In the rows, 128 means zero.
One turn moves every row onto another: examples first, then more rows asked:
J_146: [145 129 136 134 113 109 134 133 115 117 138 141 123 135 121 125 140 158
 117  96 151  81 117 125 113 147 155 159 102 119 141 120 103 145]
J_929: [108  99 107 104 131 116 150 114 117 140 148 112 129 129 127 123 131  97
 134 133 131 120 114 104 127 100 108  95 108 141 140 162 129 125]
J_535: [109 101 128  96 119 127 140 108 133 131 128 126 129 137 136 136 124  75
 111 135 132 158 105 164 136 117 105 128 132 140 135 154 144 124]
J_345: [154 128 111 128 107 101 115 120 126 134 132 160 142 138 121 166 137 158
 107 140 152 123 137 139 134 170 136 170 121 115 136 116 126 115]
J_952: [111 109 120 102  98 126 152 120 110 137 130  98 109 114 156 104 137  88
 125 133 150 132 107 140 136 129 111 107 128 138 115 153 118 127]
J_722: [133 152 132 142 136 163  96 136 133  99 107 142  98 144 109 122 126 136
 129 153 125 146 117 113  95 128 149 138 116 116 139 141 126 132]
J_527: [164 149 102 153 119 175 129 126 135 116 113 110 117 113 112 124 150 135
 126 157 144 146 138 117 111 138 128 151 138 149 125 137 104 145]
J_468: [110 129 130 105 108 147 137 129 164 133 136 134 113 132 152 155 118 165
 119 132 101 142 138 139 113 164 148 105 146 151 145 100 118 133]
J_816: [104  91 119  73 137 114 131 111 124 133 126 118 140 133 139 130 117 109
 121 143 117 148 118 143 111 133 109 109 115 161  99 135 128 125]
J_795: [113 123 120 134 106 148 159 142 147 130 142 110 130 103 145 133 146 153
 144 105 117 107 143 114 123 141 139  81 138 139 151 117 126 159]
J_763: [102 114 111  96 116 116 135 110 134 154 150 127 113 150 119 130 123 108
 133 136 116 142  81 113 120 131 111 113 129 149 110 149 113 120]
J_637: [140 122 164 109 124 137 139 126 116 125 132 127 162 154 118 115 121 102
 152 106 121 101 103 153 123 129 122 141 126 149 115 103 101 105]
J_932: [130 142 159 121 100 110 132 123 102 136 121 128 155 153 136 141 149 121
 149 150 138 126 139 102 158 111 107 111 110 146 105 123 116 101]
J_836: [137 129 107 150 138 180 115 128 127 132  97 129 146 130 100 133 175 125
 111 147 143 143 142 136 105 131 138 146 122 130 147 138 130 132]
J_78: [112 118 135 119 117 144 141 133 151 120 123 139 135 115 162 164 126 145
 117 135 116 143 162 155 132 147 134  92 139 131 166 114 157 135]
J_817: [116 127 118 124 123 147 155 125 166 140 156 138 128 134 124 157 128 153
 132 115  98 117 128 115 110 138 144  99 141 146 175 118 126 142]
J_432: [148 126 132 121 104 122 133 118 112 146 136 125 138 142 140 140 127 109
 145 158 143 122 135 131 162 129 103 129 120 129 144 120 102  61]
J_833: [139 108 153 113 123 132 127 124 123 124 128 112 136 135 138 122 121 100
 125 131 120 114 131 152 142 105 112 141  98 155 154 101  77  84]
J_73: [166 147 111 132 153 167 137 128 118 101 116 127 128 127 116 124 121 144
 140 160 149 129 145 105  90 133 142 131 125 134 137 147 133 136]
J_96: [132 119 104 138 138 167  87 146 124 116  90 125 130 116 114 112 142 140
 134 153 128 137 134 134  99 162 140 128 115 109 124 119 127 118]
J_149: [145 133 143 138 101  94 120 129 118 101 113 138 141 117 137 153 150 153
 101 128 152 130 154 131 139 137 128 158 105 136 115 120 129 159]
J_510: [168 127 121 155 111 102 132 134 133  94 138 139 139 105 118 141 127 133
 135 105 148 102 126 131 137 144 118 162 120 109 142 130 140 152]
J_392: [143 128 154 134 115 109 123 130 130 115 132 129 164 135 111 131 125 103
 172 125 109 122 113 116 148 113  89 122 126 145 104 115 124 116]
J_636: [148 108 108 136 126  95 103 130 138 114 137 138 123 119 119 150 128 160
 107 125 121 108 141 118 125 139 129 160  84 129 156 109  98 123]
J_162: [105 137 141 145  85 152 151 137 150 132 129 130 119 117 152 147 150 132
 129 115 128 134 135 143 144 145 137  98 153 121 162 126 144 149]

J_535 moves to J_763
J_162 moves to J_468
J_149 moves to J_636
Where do these go?
J_96 moves to J_73
J_637 moves to J_932

One turn moves every row onto another: examples first, then more rows asked:
J_246: [111  96 137 114 157 168 101 148 127 165 152 134 123 129 101 124 121 112
 103 128 140]
J_99: [126 128 142 135 138 148  94 112 119 119 156 142 150 114 150 107 133 158
 155 117 174]
J_995: [133 126 124 112 119 116 118  97 108 124 133 113 133 139 132 146 114 134
 172 130 134]
J_729: [106 119 122 121 132 127 138 126 106 107 121 126 139 130 147 148 105 128
 173 117 138]
J_256: [122 110 123 107 136 129 117 106 100 119 102 108 144 119 152 145 112 126
 155 148 132]
J_350: [111 176 130 124 148 146 123 124  96 142 130  96 128 134 143 140 124 129
  96 130 114]
J_502: [131 119 151 148 150 164 103 162 135 156 131 150 150 132 133  98 127 158
  96 138 133]
J_874: [124 132 132 134 108 129 135 114 148 167 114 134 107 115 141 151 105 140
  96 155 153]
J_168: [110 108 111 142 118 126 115  98  94 124 104 142 141 105 150 126 110 103
 112 122 112]
J_605: [126 117 148 145 141 153 103 166 141 157 147 148 143 134 123  98 123 163
  99 122 124]
J_164: [114 151 138 144 117 139 149 122 144 162 128 146 106 132 143 155 109 138
 110 146 165]
J_285: [124  98 132 122 129 133  79 109 125 125 145 128 150  91 149 102 124 160
 136 121 155]
J_583: [144  89 137 129 144 162 104 146 140 152 134 152 121 123  97 115 110 118
 109 122 149]
J_465: [133 142 117 131 113 116 123 133 125 129 123 112 116 110 127 129  96 138
  95  98 102]
J_904: [135 112 148 131 163 181 110 144 123 156 138 151 128 141 105 122 124 112
 116 135 161]
J_239: [140 140 123 151 115 129 113  73  92 132 123 149 139 135 136 129 126 108
 131 128 130]
J_452: [ 90 136 131 133 124 140 146 130 140 165 119 133 111 115 151 156 107 132
  95 151 152]
J_942: [160 169 132 153 138 148 136 131 111 116  96 134 128 126 144 129 108 133
 110 121 137]
J_97: [ 87 140 117 147 125 133 130 103  87 127 141 147 137 136 145 135 122 102
 132 108 119]
J_796: [127 125 151 138 146 159  95 154 133 167 149 139 145 139 125 101 133 161
  95 138 125]
J_979: [ 88 115 134 120 148 148  93 125 112 124 156 127 153 100 162 111 131 152
 140 119 157]

J_452 moves to J_874
J_796 moves to J_605
Where do these go?
J_350 moves to J_465
J_246 moves to J_583
J_239 moves to J_97
J_285 moves to J_99
J_256 moves to J_995

One turn moves every row onto another: examples first, then more rows asked:
J_629: [132 106 112 140 115 129  93 108 108 137 137 139 145  98 113 163]
J_129: [ 94 126  98 146 128 143 124 119 158  94 132 114 134 126  63 145]
J_781: [128  98 140 167 123 156 129 121 112 132 130 138 109 129  91 133]
J_14: [112 158 128 149 157 138 129 113 172 104 115 136 129 151 107 125]
J_530: [100 161 128 119 155 141 132  96 155 113  97 132 120 130  83 128]
J_700: [ 98 112 104 141 136 121  95 131 150 127 149 130 112  94 119 172]
J_947: [118 108 108 149 141 140 140 127 119 145 126  95 142 100  85 128]
J_619: [125 106 118 157 139 161 142 111 128 112 117 149 107 157 115 132]
J_616: [116 127 116 102 140 107 138 111 150 134 108 116  88  97 124 139]
J_661: [ 99 172 130 137 143 143 107 113 174 126 123 136 131 121  85 117]
J_196: [143 136 108 109 111 120 111 119 124 126 108 161 132 127 143 123]
J_30: [155 152 109 139 145 115 129 124 147 124  91 141 122 160 116 132]
J_691: [119 133 124 129 120 119 123 122 148 131 130 146  97 151 152 148]
J_343: [108 112 116 107 129 128 133 103 131 167 134 109 129 119 112 170]
J_829: [154  88 121 154 129 124 110 110 125 126 136 135 135  98 121 155]
J_144: [140  83 126 123 141 139 127 125 158 134 134 150 106 131 113 162]
J_871: [104 128 124 151 121 140 148 101 155 122 134  94 130 130  70 135]
J_450: [124 171 107 121 134 112 114 104 127 138  81 131 110 115  91 135]
J_571: [102 130  85 158 135 153  98 143 154 125 146 136 142 109 101 122]
J_202: [163 139 136 152 128 145 126 112 158 128 111 134 107 159 111 140]
J_377: [147  89 106 121 132 130 119 106 115 137 123 131 152 105 108 158]
J_11: [103 127 111 129 136 149 140  93 123 152 110 108 116  94  86 119]
J_213: [124 158  92 137 127 144  76 137 159 108 119 144 120 110  86 147]
J_777: [138 139 120 123 113 106 115 109 124 131 108 138 117  98 144 117]
J_705: [127 159 101 122 140 127 132  99 135 134  93  88 124 113  96 147]
J_115: [111 119 130 148 113 156 130 110 155 108 135 134 117 147  63 139]
J_853: [113 136  96  94 124 123 102 146 168 144 134 146 121 112 118 138]
J_988: [146 133  98 112 129 107 110 129 141 119 111 145 134  96 138 112]
J_471: [102 109  91 153 133 153 106 147 113 115 132 139 139 120  86 146]
J_263: [142 167 106 149 133 113  90 138 166 134 112 146 119 113  99 121]

J_829 moves to J_988
J_691 moves to J_700
Where do these go?
J_661 moves to J_871
J_30 moves to J_471
J_213 moves to J_11

